How far apart are the two rows of each pair, measured in a hidden way? 0 means very close, and 20 very far. Two or three weighted sums of its numbers give each row a place; it is the straight-line distance between the places.
array([ 14,  20,  49,  24,  28,  28,  47,  41,   3,   5, -38, -46, -43, -55,
        -6, -26])
array([ 22,  27,  19,   3,   8,   8, -27, -21, -29, -67, -98, -50, -76, -44,
       -17, -10]) 10
array([ 24,  26, -47, -19, -42, -32, -20,  11,  35,  40,  -3, -35, -20, -26,
       -34, -21])
array([ 41,  52,  39,  18,   3,  11,  24,  15, -10,  -4, -29, -33, -32, -32,
        -1,   6]) 15
array([ 37, -17,  -1,  56,  45,  55,  39,  67, -22,  -2, -16, -33, -25, -28,
       -10,   6])
array([-59,  -7,   8,  -9, -43, -29,  41,  -6,  73,  57,  17,   5,  12,  25,
         2,  24]) 10
array([ 20,  28, 100,  64,  56,  67,  16,  25, -13, -30, -68, -55, -63, -60,
       -41, -66])
array([-15, -15, -12, -55, -32, -47,  -4, -38, -53, -44,  45,  54,  50,  20,
       -24,  -7]) 3
array([-91, -44,   2,  -4, -41, -23,  20, -12,  64,  42,  41,  51,  48,  52,
        44,  45])
array([-82, -40,  -6,  -3, -48, -27, -36, -45,  18,  28,  49,  62,  57,  73,
        36,  70]) 3
array([  -5,   13,  -37,  -66,  -25,  -50,  -26,  -53,  -83, -106,  -19,   33,
          7,  -15,    7,   10])
array([39, 12,  6, -8, 20,  5, 25, 63,  0, 36,  0,  6,  2, -7, -7,  4]) 16
array([ 38, -14, -31,  11,   3,   9, -23,  35, -18, -32, -69, -69, -70, -65,
       -25, -22])
array([ 11, -48,  18,   5,  11,   8, -26,  17, -15,  42,   4,  19,  11,   0,
       -93, -75]) 13
array([-55, -31, -69, -72, -62, -73, -10, -21,  48,  45,  22,   9,  16,  30,
        15,   2])
array([ 26,  28,  90,  56,  41,  53, -18,  -1, -31, -32, -79, -72, -80, -72,
       -73, -78]) 8
array([ 44,  68,   3,  25,  22,  24,  21,  15, -13,   0, -10, -32, -21, -21,
        14,  27])
array([ 24,  19,  48,  26,  -8,  11, -12,  11,  -2, -30, -53, -54, -56, -69,
       -24, -50]) 4
array([ 21,  49, -25,   8, -46, -21,   3,  10,  -8,  20, -43, -55, -51, -44,
         5,   3])
array([ 15, -11,  21,  -4,  18,   8, -15, -28, -53, -36,   8,  24,  18,  14,
       -68, -71]) 2
array([ 25, -35, -37,  17,  -8,   5, -10,  52,  -6, -14, -36, -34, -35, -40,
       -32, -29])
array([ 20,   6, -13,  -4,  -5,  -6,  25, -21,  -7, -18,  21, -13,   6,  19,
         7,   3]) 11
array([ 16,  41,  57,  49,  22,  40,  34,  27,   4,  18,   2, -24, -10, -19,
       -37, -43])
array([ 25,   9,  53,  34,  26,  31,  39,   0, -22, -49, -61, -62, -62, -59,
       -39, -53]) 13
array([-22, -47, -29, -34,  28,  -3,  48,   4,  41,  35,  -1,   9,   4,  13,
        25,  -2])
array([ -1, -53, -50, -41, -41, -45,  -4,  23,  -7,  -1,  41,  -1,  19,  -9,
       -31, -35]) 13
array([ 20, -30, -66, -69,  20, -24,   2,  23,  35,  64,  28,  37,  34,  40,
        11,  17])
array([-38,   6,  15,  15, -47, -18, -30, -30,  22,  30,  35,  41,  39,  69,
       105,  85]) 11
array([-76, -52,  11, -19, -28, -28,  25,  -3,  85,  73,  14,  16,  15,  23,
       -28, -25])
array([ 21, -12,  27,  32,  19,  28,  24, -22, -38, -45, -40, -59, -51, -36,
       -55, -35]) 11
array([-91, -84, -72, -66, -45, -61, -14, -43,  45,  20,  12,  -2,   7,  13,
        13,  22])
array([  1,   0,   3, -41, -35, -40, -56, -34, -52, -23,  85,  72,  81,  30,
        18,  24]) 7
array([-44, -78,  -8, -20,  12,  -4,   3, -30,  28,  29,  15,  23,  21,  20,
       -12, -42])
array([ -7, -19,   1, -35,  23,  -6,   3, -62,  25,  24, -18,   7,  -6,  19,
        20,   5]) 7
array([ 40,  26,  19,  32,  16,  26,  41,  80,  -6,  -2, -40, -35, -40, -39,
        -8, -21])
array([ 28,  25,  62,  50,  48,  54,  13,   2, -25, -29, -65, -77, -76, -83,
       -51, -67]) 4
array([ 41,   3, -17,  31,  33,  36,  14,  60,  11, -11,  -8, -29, -18, -17,
        16,  34])
array([ 35,   5,  -6,  33, -17,   7,  20,  84, -11,  17, -15, -22, -20, -39,
       -34, -51]) 7
array([-34,   0,   7, -28,   1, -14,   3,  -6,  55,  52,  46,  44,  45,  51,
        63,  43])
array([-11,  -9,   3, -39, -31, -38, -53, -67, -92, -75,  14,  38,  26,  -6,
       -30, -14]) 11
array([-16,  29, -38, -51, -23, -40, -35, -32,  31,  37,  24,  24,  24,  47,
        29,  38])
array([ -5,  59,  15,   4, -49, -26, -44, -47,   9,  14,  18,  33,  28,  68,
       120,  97]) 14
array([ 39, -14,  17,  79,  55,  72,  53,  82, -15,   0, -32, -47, -41, -49,
       -51, -28])
array([ 61,  59,  69,  85,  57,  77,  33,  82,   2,  32,  12,  -9,   0, -10,
         1,   4]) 8
array([ 28,  35,  37,  51,  36,  47,  44,  25,   9,  19,   4, -39, -19, -29,
       -18, -14])
array([ 52,  20,  20,  73,  79,  84,  75,  81,  16,  -2,   8, -20,  -8,  -9,
        36,  50]) 5
array([42, 36, 51, 76, 58, 73, 27, 58, -8,  6,  0,  8,  7,  5,  1, 15])
array([-45,  -7, -29, -39, -31, -38,  33,  20,  56,  59,  27,  49,  40,  54,
        67,  57]) 7
array([ 58,  26,  20,  65,  56,  65,  51,  74,  -3, -10, -47, -34, -41, -25,
         0,  13])
array([ 22,  -2,  -5, -24,  10,  -6,  -7, -20, -41, -65,   3,   1,   1,   7,
         5, -12]) 6
array([ 49,  24,   7,  -1,   2,  -1,   1, -42, -37, -27,  32,  -3,  15,  24,
        44,  58])
array([ 30,   2,  -1,  36,  42,  43,  27,  61,  -4,   2, -16,   3,  -7,   6,
        -2,   4]) 10
array([ 15,  37,  -3, -20,   2,  -9, -44, -48, -20, -31,   9,  20,  15,   3,
       -28, -25])
array([ 45,  -6,  -9, -22, -26, -26, -92, -91, -78, -63, -22, -39, -32, -23,
       -26,  -5]) 12
array([ 16, -48,  11,  14, 102,  63,  63,  47,  19,  29,  27,  35,  32,  20,
         1,  -9])
array([  6, -28,  -9,   3,   3,   3,  -6, -47, -54, -55, -21, -23, -24,   2,
       -26, -35]) 1
array([ 32,  24,  52,  40,  41,  43,  55,  15, -11,   0,  -1, -13,  -8,  -6,
       -14,  14])
array([29, 37, 22, 58, 50, 59, 50, 35, 28, 30,  5, -6,  0,  9, -8,  5]) 8
array([ -4,   8, -53, -28,   5, -15,  36, -17, -49, -52,   6,  18,  12,  -4,
       -11,  -6])
array([-11, -23, -13, -41,  -5, -22,  -1, -47, -61, -89,  11,  16,  13, -22,
       -34, -37]) 3
array([  0, -64, -13, -56,  22, -19,  41,  45,  29,  39, -15,   4,  -5,  -7,
       -50, -47])
array([-81, -44, -64, -80, -91, -94, -69, -66,  55,  17,  -7,  -3,  -5,  16,
         4,  14]) 13
array([-37, -29,  19,   3,  19,  12,  13, -35,   9,   5,  21,  29,  27,  38,
        48,  35])
array([-99, -46, -47, -33, -73, -57,  50,  31,  72,  57,  53,  61,  60,  57,
        72,  78]) 11
array([ 17,   1,  -9,   0,   5,   3, -26,   4, -29, -23, -46, -54, -51, -52,
       -16, -19])
array([ 44,  86,  45,  55,  21,  43,  40,  24,  31,  35, -18, -40, -33, -18,
       -11,  -8]) 8
array([-74, -10,  12,  -3, -26, -16, -14, -42,  40,  14,  18,  44,  33,  56,
        67,  72])
array([ 40,  19,  54,  90, 105, 106,  78,  82,  11,  22,  -2, -31, -16, -38,
       -19, -12]) 3
array([ 33, -25, -23,  24,  -6,  10, -41,   9, -30, -29, -33, -56, -46, -32,
       -24, -14])
array([-88, -45, -30, -39, -76, -64, -49, -24,  54,  34,  31,  54,  46,  46,
        27,  27]) 7
array([-84, -33, -22, -19, -64, -46, -27, -19,  52,  50,  82,  66,  76,  64,
        55,  58])
array([-11,  -2, -24, -22,  12,  -7, -20, -10,  52,  47,  43,  53,  49,  59,
        56,  42]) 7
array([ 35,  51,  58,  36,  12,  26, -12,  -5, -18, -12, -35, -52, -44, -36,
       -17, -23])
array([ 25,  13,  50,  83,  83,  90,  61,  49,  -5,   2, -38, -49, -45, -52,
       -50, -44]) 5
array([ 25,  13,  23,  55,  60,  60,  31,  34,  -1,  18,  -7, -16, -13, -11,
        -9,  -2])
array([ 24, -20, -15, -34,  25,  -6,  33,  55,  10,  31,   5,   4,   5,   0,
         1,   6]) 5
array([-73, -18,  -8, -25, -43, -36, -13, -11,  72,  61,  43,  42,  44,  51,
        33,  50])
array([ -14,   25,  -42,  -64,  -61,  -68, -110,  -66,  -25,    4,   31,   25,
         28,   35,   53,   53]) 10
array([  6,  41,  25,  39, -19,  11, -67, -46, -12,   7, -14,  13,   0,  43,
        50,  41])
array([-53, -74, -51,  -5, -55, -34, -34, -18,  12,  22,   7,  11,   9,  31,
        -5, -12]) 4
array([-22,  21, -16, -43, -45, -46, -72, -23,  35,  58,  27,  17,  23,  31,
        23,  18])
array([-12,  -2,  11,  29, -15,   9,  10,  18,  31,  45,  -9,  -6,  -8,   8,
         7, -10]) 6
array([ -44,   23,  -33,  -91, -118, -114, -103,  -58,   63,   47,   26,    7,
         15,   37,   59,   54])
array([ 35,   9,  11,  13,  20,  17, -35, -41, -45, -53,   8,   1,   5,   4,
       -24, -24]) 10
array([ 18,  54, -12,  -6, -39, -24, -14,  20,  34,  51,  37,  22,  29,  25,
        20,  37])
array([-99, -66,  -6,  -9, -43, -28,   4, -29,  64,  52,  76,  72,  77,  76,
        33,  52]) 4
array([ 30,  33,  24,  60,  63,  68,  53,  70,   2, -16, -27, -27, -28, -37,
       -14, -15])
array([ 17,   6,  37,  29,  10,  21,  11,  -8, -27, -37, -74, -64, -72, -52,
       -41, -34]) 7
array([ 28,   8,  18,  -3, -17, -12, -27, -62, -47, -30,  20,  12,  16,  17,
       -45, -45])
array([ 28,   8, -51, -38,  27,  -4,  -3,  -1,   3,  30, -30,  22,  -6,  27,
        31,  42]) 10
array([ 54,  82,  52,  52,  55,  61,   9,  54, -10, -16, -29, -37, -36, -45,
        24,  10])
array([  1, -62, -12,  32,  28,  30,  10,  65, -36, -23, -40, -16, -29, -34,
       -54, -49]) 2
array([  8, -39, -54, -10,  12,   4,  -1, -14, -19, -30,  22,  -2,  11,  18,
       -37, -25])
array([  0,   4,  40,   2,  35,  17, -41, -50,  14,   2, -42, -20, -33, -18,
        -4, -37]) 6
array([ 34,  79,  77,  38,  -1,  23, -14,  -1, -11,  -7, -44, -49, -48, -45,
       -22, -19])
array([-67, -55,  -5, -13, -12, -14, -11, -10,  52,  55,  50,  55,  55,  57,
        13,  21]) 8
array([ 25,  -2,  26,  36,  45,  44,  14, -11, -19, -15, -44, -55, -52, -52,
       -69, -63])
array([ 34,  10, -22,   3, -23, -11, -12,  26,   0,  33,  12,   8,  11,  18,
        31,  59]) 8
array([ -3,  47, -35, -58, -38, -53, -83, -63,  -9, -32,  -3,  -2,  -5,   5,
        45,  35])
array([-15,   7,  -4, -24,   3, -12,   7, -37,  32,  35,  10,  12,  11,  30,
        51,  42]) 11
array([ 32,  -1,   6,  49,  41,  49,  49, 127,  18,  48,  24,  29,  27,  12,
         4,  23])
array([-25,   0, -63, -57, -22, -44,  12,  -6,  10, -14,  22,  28,  26,  20,
        25,  20]) 9
array([-69, -32, -16,  -4, -37, -21,  10,  -3,  60,  53,  34,  30,  33,  35,
        36,  37])
array([ 58,  93,  43,  36,  -1,  17, -41, -15,   6,   7, -27, -42, -35, -30,
        -6, -11]) 5
array([ 26, -43, -41,  31,  35,  34,  59,  79,   8, -31, -45, -63, -57, -61,
       -25, -30])
array([ 29,  52,  39,  36,  37,  39,  32,  13,  -9, -13,  -1, -19, -11, -30,
        29,  27]) 6
array([  2,  38, -42, -73, -29, -54, -24, -24, -28, -72,  -2,  11,   4, -15,
        17,  -6])
array([-94, -96, -44,   4, -46, -23,  63,  33,  64,  66,  51,  32,  42,  44,
        10,  10]) 18
array([ 41,  24,  -9, -17,  61,  25,  59,  31,  12,  28,  -3,   9,   3,  15,
        45,  39])
array([ 11, -45, -15,   5,  19,  15,   5,  -9,  -1,  16,  27,  -5,   9,  19,
       -45, -26]) 15
array([ 20,  20,  32,  33,  59,  51,  67,  55,  24,  12, -32, -36, -36, -36,
       -27, -31])
array([ 21,  16,  40,  12,  38,  25,  32,  -5, -28, -55, -10, -22, -18, -20,
        -4, -23]) 8
array([ 25, -21, -11,  18,  -3,   8,   5,   7, -21,  12,   4,  -2,   0,  21,
         4,  15])
array([ 16, -62, -55,   9,  17,  14,   4,  44, -10,  11, -13, -18, -16,  -8,
       -39, -23]) 9
array([ 38,  54,  86,  79,  77,  84,  26,   3, -36, -25, -84, -70, -77, -65,
       -36, -37])
array([-19,   4, -19,  16,  13,  16, 100,  60,  39,  15, -36, -27, -31,   2,
        44,  29]) 5
array([-98, -46,   8, -15, -30, -23,  48,   9,  94,  80,  64,  71,  71,  73,
        48,  63])
array([ 29,  63,  21,  31,  -5,  14,  54,  52,  62,  52,  -5, -38, -22, -33,
         4, -11]) 5
array([ 20, -12,  20,  11,  12,  13,  -5, -18,  -6, -15,   8, -12,  -2, -12,
       -19, -18])
array([-16,   1, -56, -67, -30, -53, -15, -12, -46, -59,  32,  46,  41,   3,
       -28, -13]) 11
array([ 32,  64, -12,  44,  -1,  23,  17,  20, -18,  -4, -34, -55, -48, -41,
         7,  11])
array([  5,  17, -19, -50, -53, -55, -55, -39, -47, -22,  69,  62,  65,  23,
       -33,   1]) 7
array([ 30,  35,  53,  27,   5,  19, -17, -64, -55, -39, -84, -83, -87, -67,
       -29, -40])
array([ 34,  59,  82,  45,  19,  34, -26,  -7, -54, -49, -91, -87, -91, -81,
       -27, -34]) 7
array([-40, -20, -10, -38,  -5, -23, -15, -29,  34,  20,  26,  34,  33,  45,
        72,  45])
array([-94, -66, -41, -47, -69, -62,   1, -23,  76,  66,  24,  41,  33,  50,
        11,  40]) 13
array([ 33,   8,  19,  62,   9,  37,   0,  50, -18,   1, -14,   4,  -5,   5,
       -11, -12])
array([ 30,  44,  56,  44,  25,  34,  27,  20,  -3, -30, -83, -63, -75, -58,
       -43, -47]) 13
array([ 26,  51,   7,  34,  -5,  15, -34, -16,  -9,   2, -10,  -2,  -6,   4,
        -4,   9])
array([ 24,  48,  73,  22, -10,   8,  -9,  17,  -8, -33, -88, -58, -75, -64,
       -31, -63]) 7
array([ 54, 116, 126,  53,  27,  41,  32,   6,  -2,  -1, -57, -46, -53, -40,
        21,  13])
array([  4, -13,  24,  -7,  -3,  -6, -28,  19, -10, -31, -82, -70, -78, -81,
       -69, -79]) 12
array([ 18, -41, -10, -17,  41,  14,  -5,  34, -37,   1, -12,  16,   3,  13,
       -19,  14])
array([ -14,   17,   -8,  -72,  -59,  -73,  -91,  -97, -100,  -99,   -9,   52,
         22,    6,    8,    3]) 6
array([ 10, -56, -17,  -2,  15,   7, -17,  43, -19,  -2, -25, -14, -18, -31,
       -60, -50])
array([-80, -34,  -8, -25, -50, -40, -30, -29,  74,  76,  64,  58,  62,  69,
        45,  78]) 9
array([ 40,  30,  -9,  -3,  -6,  -4, -24,  -4, -28, -50, -36, -46, -43, -38,
       -14,  -9])
array([ 36,  20,  -5,   7, -18,  -7, -39, -30, -34, -20,  -7, -18, -11,   0,
       -11, -15]) 11
array([-54,  -4,  -2,  -4, -11,  -8, -14, -18,  29,  17,  28,  41,  35,  52,
        61,  57])
array([-32,  13, -35, -55, -49, -56, -20, -27,  52,  71,  31,  17,  26,  40,
        39,  31]) 4
array([ 12,  -2, -13,  18,  -1,   8,  52,  19,  13,  31,  -5, -32, -20, -15,
        -5,   4])
array([  36,   91,   95,   38,   -4,   16,  -49,  -13,  -29,  -50, -103,  -59,
        -82,  -64,  -32,  -59]) 10
array([-49, -14,   9,   0, -10,  -5,  33,  15,  51,  42,  17,  15,  17,  18,
        22,  16])
array([ 24, -12,  36,   6,  32,  23,  25,   4, -22, -42,  38,  -8,  16, -16,
       -47, -77]) 1
array([  5,   9, -14, -34,  -4, -20,   9,  -7, -18, -21,  51,  47,  53,  40,
         5,  18])
array([ 41,  10,  43,  76,  90,  90,  88, 123,  45,  49,  17,   2,  11,  -2,
       -32, -21]) 8
array([-18, -31, -63, -64, -30, -52, -14, -24, -31, -45,  32,  27,  32, -21,
       -33, -43])
array([  2,   9,  57,  64,  68,  70, 100,  42,  36,  26,   3, -24,  -8,  -9,
        18,  11]) 11
array([-124, -127,  -49,  -26,  -56,  -45,   24,  -21,   40,   19,   29,   16,
         22,   17,  -33,  -13])
array([-65, -30, -42, -45, -47, -51, -15, -14,  59,  49,  29,   8,  22,  33,
         9,  39]) 5
array([ 22,  18,   9, -16,   6,  -6, -31, -40, -69, -77,  19,  10,  16,   3,
        -5,  -3])
array([ 17,  12,  31,  16,  27,  22,  16,  29,  17,  31,  -1, -30, -17, -38,
       -32, -35]) 7
array([ -9,  -7, -14,  24, -14,   5,  27,   3,  11,  20, -42, -25, -34,  -9,
       -21, -22])
array([ 50,  27,  35,  28,  28,  34,   1, -42, -44, -50,  -7, -23, -15,  -7,
        24,  23]) 7
array([ 40,  33,   1,  -2,   5,   3, -36, -27, -66, -60,   1,  -5,  -1,   6,
        -1,   7])
array([ 23,   6,  16,   6,   8,   8,  -5, -11, -14, -24,  -5, -19, -15, -14,
       -15,   5]) 5
array([ 40,  23, -15,  -5, -21, -13, -15, -36, -52, -55, -30, -51, -41, -37,
       -10,  -5])
array([-46, -43, -11,  -2, -33, -19,  27,  25,  59,  69,  44,  32,  39,  36,
        41,  26]) 13
array([-29, -68,  -5, -24,  26,   1,  58,   3, -32, -48,  35,  34,  36,   7,
       -59, -57])
array([ 43,  84, 100,  63,  31,  51, -48, -26, -54, -39, -96, -63, -82, -58,
        -8, -28]) 3
array([ 44,  29,  23,  58,  69,  69,  88, 110,  42,  50,  33,   8,  21,   5,
        -2,  14])
array([-87, -81, -24, -19, -19, -20,  70,  50,  89,  68,  78,  59,  72,  47,
         2,  -2]) 3
array([ 11, -58, -44,  31,   1,  16, -40,  40, -60, -25, -30, -11, -21, -25,
       -50, -34])
array([ 36, -19,   2,  13,  14,  14,   4, -35, -42, -47, -14, -38, -27, -28,
       -13, -13]) 9
array([ 31,  15,  82,  63,  68,  71,  38,   2, -19, -12, -22, -42, -33, -43,
       -34, -41])
array([-46, -53,   1, -23,   5, -10,  54,  28,  90,  81,  71,  57,  67,  54,
        42,  27]) 8
array([-69, -54,  -6, -15, -45, -31, -42, -54,  14,  24,  18,  20,  20,  14,
         3,  -6])
array([-81,  -2,  12, -12, -79, -50, -54, -40,  28,  23,  37,  62,  54,  61,
        76,  72]) 2
array([ 29,   8, -11, -12, -29, -23,   2,   8,   0,   7,  38, -18,  13, -16,
       -33, -38])
array([  6,  -3,  -4, -39,  52,   6,   3, -34,  33,  21, -13,  29,   9,  34,
        40,  19]) 16
array([  4, -62, -25,   8,  16,  14,  51,  29,   7,  11, -20, -47, -36, -33,
       -61, -64])
array([  4, -23,  42,  33,   5,  21, -29, -20, -22, -23, -47, -54, -52, -70,
       -61, -94]) 3
